Each path below is one point turned by a fixed rotation once a step. After each direction that follows a path, write how fast that rotation turns it, in degrees each step (0 if it stays still).
Each turn is a multiple of 5 degrees from 10 to 175, or 0.
Each row of a path follows its step; steps can be skipped.
Rotation 1:
step 0:  39  -6   6  14   6 -18  19 -18 -64 -25  17  13 -36   1   3 -21 -14  -2   2  15 -14  23   2  -6 -23 -33  48  -6   3  -5 -50 -17  37  15  43   0  32   0 -14  28 -21 -31 -12 -31  -3  18  30  -8   1   3 -50  41 -24  13 -18  13  21  -1   5  44   2 -13
step 2:  21 -25 -56  19 -19  18  35  24 -34  10 -44 -55  31  35  22  38   7 -28  11  12 -10   0   2   7   7  23  35 -20   8  32 -30  17 -33 -15   3   6  20  14  15  -1  27  37  20   2  20   1 -12  -2 -49  -7  16   5 -12   0  23  -6  28  38  21   9  11   2
step 6:  38  -6  31  21 -13 -39  12   8 -27  15 -15 -29 -14 -14  -6  39 -36 -20  -7  -2 -23   5  15  60 -20  -5  36  23 -22 -23   1  34 -12 -26 -38 -12  48  -2  -5 -27 -13  14 -10  12  38  18 -16 -10  23   5 -10  34  -1  22 -21 -13  20   7 -57  13  -8   3
step 8:   7 -46  -2  20  22 -16   9   5  37 -28 -37   4  61   8 -34 -23  38 -28 -10   6  31  22 -37 -23 -18 -18  15   9  34  -5 -10  -4  -5 -26  39 -10  11  18  29 -19  12  25  20  20  21  -8  20 -32  -3  -9 -27  15  15  16  42 -25 -10 -15 -10  52  -3   3
step 10:  30   4 -22  -4 -23 -48  16   3  -2  17   9   3 -10  -4  36  13  24  -7  -7  26  11  34  10   6  -2  14  24  23 -36 -67 -17   0   4  -9  -1  -4  13 -38 -51  13  33  -8 -21 -21   5 -29   2  22 -19   6  -5 -13 -31 -31  -4 -28 -14 -31  -9  43  48  29
step 12:   7 -32 -24  12  22  21  34   8 -27 -10  14  -4 -12  10 -38  21 -50  -3  26  13  57   3 -37  16  -7 -16  14   0  40 -14 -23   8 -62 -17   3  11 -24  15  16   4  15 -21 -12  -6  19  20   1  37  12 -62  -3  33  -9   4  -6 -27  16  -8 -30 -14  12  19
step 14:  41  19  32 -25  14   6 -11  27   5  -1  -1  -1  31  50   5   4  17  27   9  47   8 -14  10  -6 -11 -10  44   4 -10 -17  -3 -16  29   1 -31 -20  30   0  28 -28  15 -14  54 -36 -18   9  25  28 -56  -8  -8  14  -9  22  22 -24 -44  11 -11  38 -15  20
step 15: -10 -26 -50   4 -21 -33  18 -11  11   2  -7 -30 -27  19  -8  40  14 -27   4  -4 -17  20  18 -10 -37  23 -11  12   3 -39 -19  23 -42  17  12 -12   9  11 -28 -29  43 -11   3 -22   6   1   4  17 -52  17 -30  39   0 -42  11  12  -9 -42   4 -43 -22 -15
step 22:   8  12  22  -4   5 -26  35 -12 -15 -18 -24 -49  10 -48 -14  -1 -15  -6  18  19   4 -17  -5  32  19 -26  16  18  -3  -5 -49   5  13   1  17 -14  41  22 -16   2  -5  26  13  -4  40  37  22  -1  35  -1 -22  12 -48 -17 -25 -17   2 -32  -7   8 -29  65
step 23:  31  -4 -23  44  -6  -9  14   1 -13  14  -1   5   5  22  11  11 -24   9  47  21  37  37   8  -1  23  14 -20 -50 -15 -55  15  16   4   6  -3  11   6 -12 -27   4   2  -7 -32 -33  39  10  38  50  13  -7 -12  13  35  21  11   0  21  41 -19  48  -7 -20
 -3   3  -1 -12   2  -7  12  -2  -1   0   8   2 -10  -9  -6   4   3 -13   0  -1   2  -2   0  -2   2  -4   1   0  -3   6  -1 -11  10  -4  -1   0   6  -9 -13   2   6  -1  -7  -6   0  -3   4  -6   3  -9  13   4   0   7   1   0   8   2  -6  -5 -10   3 : 115
  5   5   5  -3   1   7   5   3   2   5 -18   4  -7   1   7  14   7   3   3  -4  -3   1 -11   1  -7   6  -4   0  -3   7  -9   0  13  -9  -2  -6  -2   8  -6   1  -8   2   1   1  -4   2  -2   3   1   4   3  -5  -5   4  -2  -7  -5   1  -9  -3   9   7 : 90
 11   1  -3   1  -7 -10  -5  10  -1   9  -2   4  -9  11  -5   8   3  -4   1  -6  -3  -3   2   3  -1   4  13   4  -5  -7   4   2  -6  -6  -8  -5   1   0   0  -1   2  -2  -4  10   1 -10  -1   7  -3   9   8   1   1  -7   3   8   6   7   9  -8  -4   0 : 80
-13   3  -3   5   5  -5  -5  -8  -2  -1  -1  -9  -5  -3   7   0  17  -6  -6  -2  -3  -5   0  -1   1   1   2   1  -8  11  -6   5   0  -2  -4   3   8   7   3   2   0   2   6   1   4   5  -9  14   7   2  -6   8  -5   5   0   2  10   0   8   3  -4  -9 : 160
  5 -17  -5  -4  15   0  -7  -1   6   5  -6  -7   0   3   0  -9  -7  -5  -4   3  -3   0   6   1  -6  -1  -6   0  -1  -3  -9   1   3   5 -11  -3  -2  -1   0   5   1  -1 -17   3 -12   7   0   5  -1   3   6  -3  -1   3  -7  -9   4  -4   1  -2  -4  -4 : 125
  4  -5  10   4  -1  -3  -3  -3  -4   5   1  -6  -4   4  -2   6   6  -5   5   4   2  16   5  -7  -7  18   4  -3   2   3   7   1   0  12  13   1  -7  -1   1 -11   0   4  -1  -3  -9   5  -3  -4  10  -5   5   1  -5   0  -6   3   5   6  -1   5  -3  -3 : 175
 -1  -7  -5  -7  -8  13  -5   6   0 -10  -1  -2   1   0   9   1   0   2   3   4   3  -5   9  -1   8 -10   1  11  -4  -2  -4   7  -3   3   6  -8   2   3   2  -6   1   0  -3  -3  -8  -4  -3   2   5  -7   6   7 -15   8  -2   7  -4  12   1  -7   2   8 : 145
  4   1  -8   8   4   9   4   9   2   4  -2   6   3  -7   1  -1  -5  -3  -1  -4  12   4   3  -1   9  15 -11   4  -5   2   6  -1  -8  -5   0   6  10   4   0   4   5   4   6   7   1  -1   0  -3  -4   0   3   8   2   5 -15  -7   8   7  -4  -3   3  -7 : 100
